[[ -7  23 -18 -40]
 [ 17  27   0 -59]
 [ 29  24  17 -54]
 [-22   1  -4  15]
 [-26  16 -29 -19]
 [ 25  -7  54  20]
 [ -2  -9  28  31]
 [-41  -6 -15  37]
 [-11  15 -14 -21]]
->
[[-11  15 -14 -21]
 [-41  -6 -15  37]
 [ -2  -9  28  31]
 [ 25  -7  54  20]
 [-26  16 -29 -19]
 [-22   1  -4  15]
 [ 29  24  17 -54]
 [ 17  27   0 -59]
 [ -7  23 -18 -40]]

[[ -3 -31 -35 -38   7   0  11   6]
 [ -3 -31 -25 -54   0   3   4  21]
 [ 21   0 -17 -11 -26 -18   4   4]
 [ -3  38   0  24   7   3  -5   4]
 [ -3 -57 -25 -11  10  10   4   4]
 [ -3 -31   0 -52   7   3   7  15]
 [  2  56   7 -11 -16 -19   0   4]
 [ -3  -2  22  44   7   3   0 -18]
 [-37 -31 -25  15  11   4   4  -4]
 [-34 -46 -25 -11   0   0   0   4]]
->
[[-34 -46 -25 -11   0   0   0   4]
 [-37 -31 -25  15  11   4   4  -4]
 [ -3  -2  22  44   7   3   0 -18]
 [  2  56   7 -11 -16 -19   0   4]
 [ -3 -31   0 -52   7   3   7  15]
 [ -3 -57 -25 -11  10  10   4   4]
 [ -3  38   0  24   7   3  -5   4]
 [ 21   0 -17 -11 -26 -18   4   4]
 [ -3 -31 -25 -54   0   3   4  21]
 [ -3 -31 -35 -38   7   0  11   6]]

[[ -9   2  14   9  25  25  29  24  26  21  20]
 [-34   3  10  21  28  38  50  52  59  62  18]
 [-33   1  11  18  21  27  33  41  48  57  27]]
->
[[-33   1  11  18  21  27  33  41  48  57  27]
 [-34   3  10  21  28  38  50  52  59  62  18]
 [ -9   2  14   9  25  25  29  24  26  21  20]]

[[-20 -11 -36]
 [-22   2 -37]
 [-60  47 -14]
 [-23  10 -37]
 [-45  49 -26]
 [-58  48 -16]]
->
[[-58  48 -16]
 [-45  49 -26]
 [-23  10 -37]
 [-60  47 -14]
 [-22   2 -37]
 [-20 -11 -36]]

[[  6 -11   1   9   4  15]
 [ -9  31  10 -51  30 -23]
 [-15  17 -11   1 -31 -17]
 [-13  15  -9  -3 -25 -12]
 [ -3   6  -3 -10  -1  13]
 [  3   3   4 -24  23  27]
 [  3  -6   2  12  -1 -14]
 [ -6  20   5 -36  20  -5]
 [ 13 -29   5  49  -7 -30]]
->
[[ 13 -29   5  49  -7 -30]
 [ -6  20   5 -36  20  -5]
 [  3  -6   2  12  -1 -14]
 [  3   3   4 -24  23  27]
 [ -3   6  -3 -10  -1  13]
 [-13  15  -9  -3 -25 -12]
 [-15  17 -11   1 -31 -17]
 [ -9  31  10 -51  30 -23]
 [  6 -11   1   9   4  15]]

[[ -4   9  30  18  25 -25  -7  62  28  11  -3  39 -35   7]
 [  8 -34 -16   9   0   2  33  17  -8 -58  18  19  32 -54]
 [  3  24  20  28 -15  24 -14 -33  38  12  -4  -2 -31 -33]]
->
[[  3  24  20  28 -15  24 -14 -33  38  12  -4  -2 -31 -33]
 [  8 -34 -16   9   0   2  33  17  -8 -58  18  19  32 -54]
 [ -4   9  30  18  25 -25  -7  62  28  11  -3  39 -35   7]]

[[-10  -6  -3]
 [ 11   6  -3]
 [ 70  54  34]
 [  6  14  10]
 [ 24   8  10]
 [-21 -42  24]]
->
[[-21 -42  24]
 [ 24   8  10]
 [  6  14  10]
 [ 70  54  34]
 [ 11   6  -3]
 [-10  -6  -3]]
---
[[ 19 -34  38]
 [  7   4 -11]
 [ 10 -30 -55]
 [ -4  -8  18]
 [ 32 -25 -46]]
->
[[  7   4 -11]
 [ 10 -30 -55]]

[[ -8  54   1  12]
 [-35 -26 -23  26]
 [  5  48   8 -14]
 [ 21 -42   8  -5]]
->
[[-35 -26 -23]
 [  5  48   8]]

[[-17 -25  13  35  54]
 [ 44  37 -48 -22 -19]
 [-22 -32  16  35  60]
 [-13  13  28 -19  16]]
->
[[ 44  37 -48]
 [-22 -32  16]]

[[ 2 69 38]
 [11 61 26]
 [26 48  5]
 [19 55 15]]
->
[[11 61 26]
 [26 48  5]]

[[  4  -2   5  -8]
 [  0  12  14 -17]
 [-51  57 -38   2]
 [ -3  15   9 -23]]
->
[[  0  12  14]
 [-51  57 -38]]

[[-48   0  54  -4  38]
 [-17   0  16   1  22]
 [  1 -11  17 -31  -4]
 [ 15   3  -9   0 -42]
 [-38   2  57 -11  -7]]
->
[[-17   0  16]
 [  1 -11  17]]

[[-30 -32  48  31 -65]
 [-30 -11  -6  31 -57]
 [-25  -6  -8  40 -47]
 [-16  10 -25  48 -26]
 [-21   7 -41  42 -52]]
->
[[-30 -11  -6]
 [-25  -6  -8]]
